In the rows, zero is written as 128.
The rows below fall into families. The same turns and mirrors carry the whole set onto itself and the rows of a family onto each other. For each named row, which other rows are in its family? Write them in the order they are listed.
These 32 rows form 4 families of 8 rows each.
vomid: [150 103 127 128 116 122 128 146 151 101 160 103 117 156 126  91 128 138
 143 149]
vabud: [138 143 173 121 154 137 138 164 106 126 137  93 131 116 124 130 147 102
 120 145]
Pigo: [105 144  91 127 120 132 163 126 118 111 150 156 132 152 123 115 136 161
 105 128]
zav: [126 145  73 128 122 126 127 127 123 105 143 146 135 140 111 113 114 163
 104 138]
fimu: [121  97 100 147 104 133 169 123 125  78 138 148 120 139 114 124 143 133
  97 118]
dezov: [111 116 103 141 103 133 179 121 112  89 127 150 133 137 130 118 149 137
 105 112]
Vimu: [115 159  86 121 137 110 137 115 127  99 154 147 116 151 112 119 122 151
 104 126]
tepem: [129 120 136 128 117 138 162 154 149 103 164 104 119 148 127  86 150 129
 142 133]
Loz: [149 133 155 121 150 131 107 155 104 102 137  87 127 123 117 135 134 101
 107 169]
Por: [107 125 131 135 149 144 135 122  84 131 113 136 143 130 150 161 139 133
  95 142]
Boniz: [145 118 170 132 150 133 134 156 122 154 122 101 136 116 144 128 133 124
 142 129]
ket: [145 130 162 126 161 141 123 163 112 123 142  94 122 112 110 147 139 101
 105 152]
Zin: [109 121 123 137 158 132 108 103  99 102 115 122 127 137 149 160 133 119
  96 144]
bufoz: [151 119 155 132 159 110 108 133 137 145 125 102 119 128 144 128 115 129
 146 122]
sumez: [126 135 151 124 135 107 155 129  79 138 117 155 128 134 132 159 134 135
 100 128]
zuzan: [122 106 102 149 113 115 152 101 126  73 118 140 122 136 136 122 136 126
 109 102]
fup: [136 121 139 128 138 104 146 127  90 139 127 161 116 137 114 169 124 139
  90 132]
rut: [144 146 160 124 159 120 120 142 113  94 131  87 119 112 116 134 139  88
 111 135]
palog: [159 100 166 137 152 124 127 154 127 155 125 107 123 115 129 143 124 126
 132 128]
Tedof: [142  97 134 135 125 138 150 155 161 104 167 100 110 144 117  98 140 129
 137 136]
gevef: [115 108 118 145 149 146 127 120  93 119 114 139 134 124 133 171 134 130
  82 142]
Foron: [139 153 102 138 143 133 132 143 152  96 139  99 132 106 108  92 126 123
 128 103]
Zemo: [127 105 114 145 135 137 109 116  93 108 100 129 143 124 145 156 124 131
  95 147]
guse: [118 135  79 133 125 133 153 130 131 113 157 157 123 144 103 120 125 162
 101 124]
fopar: [140 114 138 128 124 109 144 134 155  87 159 104 101 156 127  94 138 121
 142 127]
Buror: [149 138 136 117 129  88 130 129  83 123 124 153 119 140 111 156 115 138
  93 144]
Pim: [142 142 139 125 143  81 134 115  95 127 113 151 115 129 123 156 116 131
 105 111]
Nit: [149 134 116 138 132 142 151 167 151 109 154 105 127 104  91  95 133 124
 124 112]
Gos: [158 141 112 137 118 131 137 160 137  87 137  99 137 100  93  91 127 119
 120 119]
zivo: [173 111 154 135 138 108 113 150 123 144 113 107 134 112 131 128 110 130
 137 127]
Doda: [139  98 106 140  90 111 156 119 114  68 126 144 122 143 120 119 134 129
 103 126]
Bala: [136 143 120 134 124 145 163 163 143 110 147 105 137 110 113  83 143 129
 134 108]

Same family as Boniz: vabud, Pigo, dezov, tepem, Por, sumez, Bala
Same family as guse: fimu, ket, fup, palog, Tedof, gevef, Nit
Same family as fopar: Vimu, Zin, bufoz, zuzan, rut, Foron, Pim
Same family as Buror: vomid, zav, Loz, Zemo, Gos, zivo, Doda

The rows below fall into families. The same turns and mirrors carry the whole set onto itself and the rows of a family onto each other. For each named row, which other rows are in its family? Write them in the order they are listed.
These 32 rows form 4 families of 8 rows each.
gagil: [176 167 130 167 100 123 139 159  99 133 120 172]
perum: [169 109 140 173 124 153 119 193 101 136 121 141]
vetot: [182 144 131 192 115 131 107 188 117 122 137 149]
porib: [162 126 149 156 124 149 127 208  92 135 116 145]
mem: [178 124 138 160 118 165 125 205 109 144 121 136]
Nitu: [170 156 134 138 123 157 149 174  87 122 102 148]
tigi: [172 135 123 182  89 122 117 192 117 133 125 145]
Vedev: [132 194 112 147 154 158 133 202  96 183 125 138]
zumim: [170 140 138 198 104 137 106 183 115 133 124 151]
sidez: [172 150 133 133 124 152 158 178 104 126 114 157]
fanav: [129 160 100 180 137 131  91 194 107 184 114 123]
gopil: [171 145 145 138 127 159 143 180  91 135  98 153]
lel: [145 193 115 154 157 149 123 210  94 181 116 131]
gigam: [174 180 129 157 109 135 142 167 113 122 117 170]
beda: [159 170  84 181 139 115 123 161 129 180 137 127]
nebo: [136 174 112 144 157 147 125 212 104 187 123 129]
vete: [175 146 126 194 103 128 122 182 124 125 140 157]
giv: [136 158 104 194 135 149 109 189 103 192 118 112]
Kerom: [147 186  93 130 143 125 131 172 104 178 143 151]
denu: [146 187  94 150 160 143 151 172 105 180 142 150]
nad: [178 167 128 176 108 139 137 152 123 121 121 164]
tofe: [149 193  85 157 157 133 138 186  94 170 149 154]
Zelag: [137 176  82 186 140 126 113 153 109 177 132 144]
Fov: [143 152  81 186 145 118 106 167 115 175 133 128]
ler: [174 119 143 169 134 148 129 196  89 127 121 133]
ter: [141 190  90 157 152 128 132 170 105 175 154 159]
ludes: [144 162  96 174 147 144  96 189 108 178 100 109]
mov: [127 175 116 145 143 156 120 198  77 190 127 137]
Fone: [148 162  65 180 144 126 109 164 107 166 133 134]
foz: [130 160 105 172 147 147 110 193 105 185 104 110]
Gusef: [181 182 121 163 104 136 129 167 115 117 124 160]
ledu: [179 155 149 144 126 162 148 168  92 146 118 160]

Same family as Gusef: vetot, Nitu, lel, tofe, ler, ludes, Fone
Same family as foz: perum, Vedev, gopil, gigam, vete, Fov, ter
Same family as zumim: porib, sidez, fanav, nebo, denu, nad, Zelag

The rows below fall into families. The same turns and mirrors carry the whole set onto itself and the rows of a family onto each other. For each named row, which other rows are in its family? Write them in the order they are listed.
These 18 rows form 3 families of 6 rows each.
Lufe: [134 155 133 145 132 143 129 139 113 122 108 105 102 145 123 122  97 161
 147 163 110 138 120 138 122 159 150 143 101 160 133 124]
zaka: [104 152 149 107  98 110 157 135 171 134 121 146 137 117 132 185 154 110
 126 155 133 135 144 128 136 105 129 124 128 154 136 129]
nazun: [153 111  93 146 131 133 119 134  95 133 105  95 114 143 127 105 101 152
 137 134 122 132 124 113 137 144 130 112 125 145 106 139]
Tov: [131 147 131 140 125 142 125 140 113 125 109 107 102 145 124 120  97 166
 149 163 111 137 128 141 116 156 150 143  96 163 130 126]
bofol: [113 127 158  91 104 137 136 103 161 129 148 157 154 125 154 130 160 128
 126 117 147 111 105 136 110  93 140 107 130 120 139 123]
bagok: [ 98 129 160  95 115 136 127 100 159 126 153 161 144 126 152 130 159 118
 119 117 141 110 115 139 110  92 134 124 130 109 136 116]
fopi: [101 120 128 114 108 110 113 110 144 135 129 140 135 122 130 149 144  84
  90 136 139 120 151 120 154 102 106 118 143 122 115 137]
nudi: [145 122 116 126 151 157 139 131 117 126 129 131 119 138 135 103 122 178
 169 103 121 120  96 118  93 123 142 131 122 125 131 114]
gapif: [103 147 150 100  97 110 152 136 174 132 124 146 137 123 128 180 151 111
 124 154 134 135 148 130 134 112 128 123 123 149 138 124]
fifad: [139 111 121 120 145 156 128 130 122 117 139 140 116 140 129  98 113 178
 166  99 119 117 113 115  90 127 145 138 121 125 136 117]
dimi: [111 140 154 100 122 138 140 104 161 133 140 153 151 119 156 137 165 113
 118 117 150 111  92 141 110  85 133 114 138 110 133 112]
lor: [138 100 101 141 126 137  98 131  96 126 118 105 108 146 118  98  93 146
 132 124 111 126 146 106 133 152 124 127 124 143 114 142]
Rubiv: [116 109 130 102  89 113 118 113 146 142 125 133 146 119 137 146 146  93
 100 131 144 123 147 115 150 102 118  89 139 138 114 152]
Muga: [129 150 133 142 131 145 129 140 112 123 110 109 104 141 123 124  96 167
 146 162 108 136 126 144 121 157 148 147 102 158 131 120]
nopev: [132 125 113 132 158 158 129 132 119 120 133 136 110 140 133  98 123 170
 161 106 117 122 109 120  91 123 135 148 129 114 132 109]
fugo: [101 153 149 104 102 107 151 137 171 133 121 148 137 121 127 182 151 108
 120 155 132 135 143 130 136 105 122 128 128 145 136 125]
limip: [139 118  91 152 150 138 109 133  92 129 105 101 104 139 125 107  99 138
 126 134 118 128 129 117 137 144 119 139 129 130 110 128]
rupe: [116 127 118 120 113 106 132 117 143 144 113 127 146 114 140 151 153  84
  96 138 147 122 127 124 157  96 111  97 144 132 112 135]

Same family as Muga: Lufe, zaka, Tov, gapif, fugo
Same family as Rubiv: nazun, fopi, lor, limip, rupe

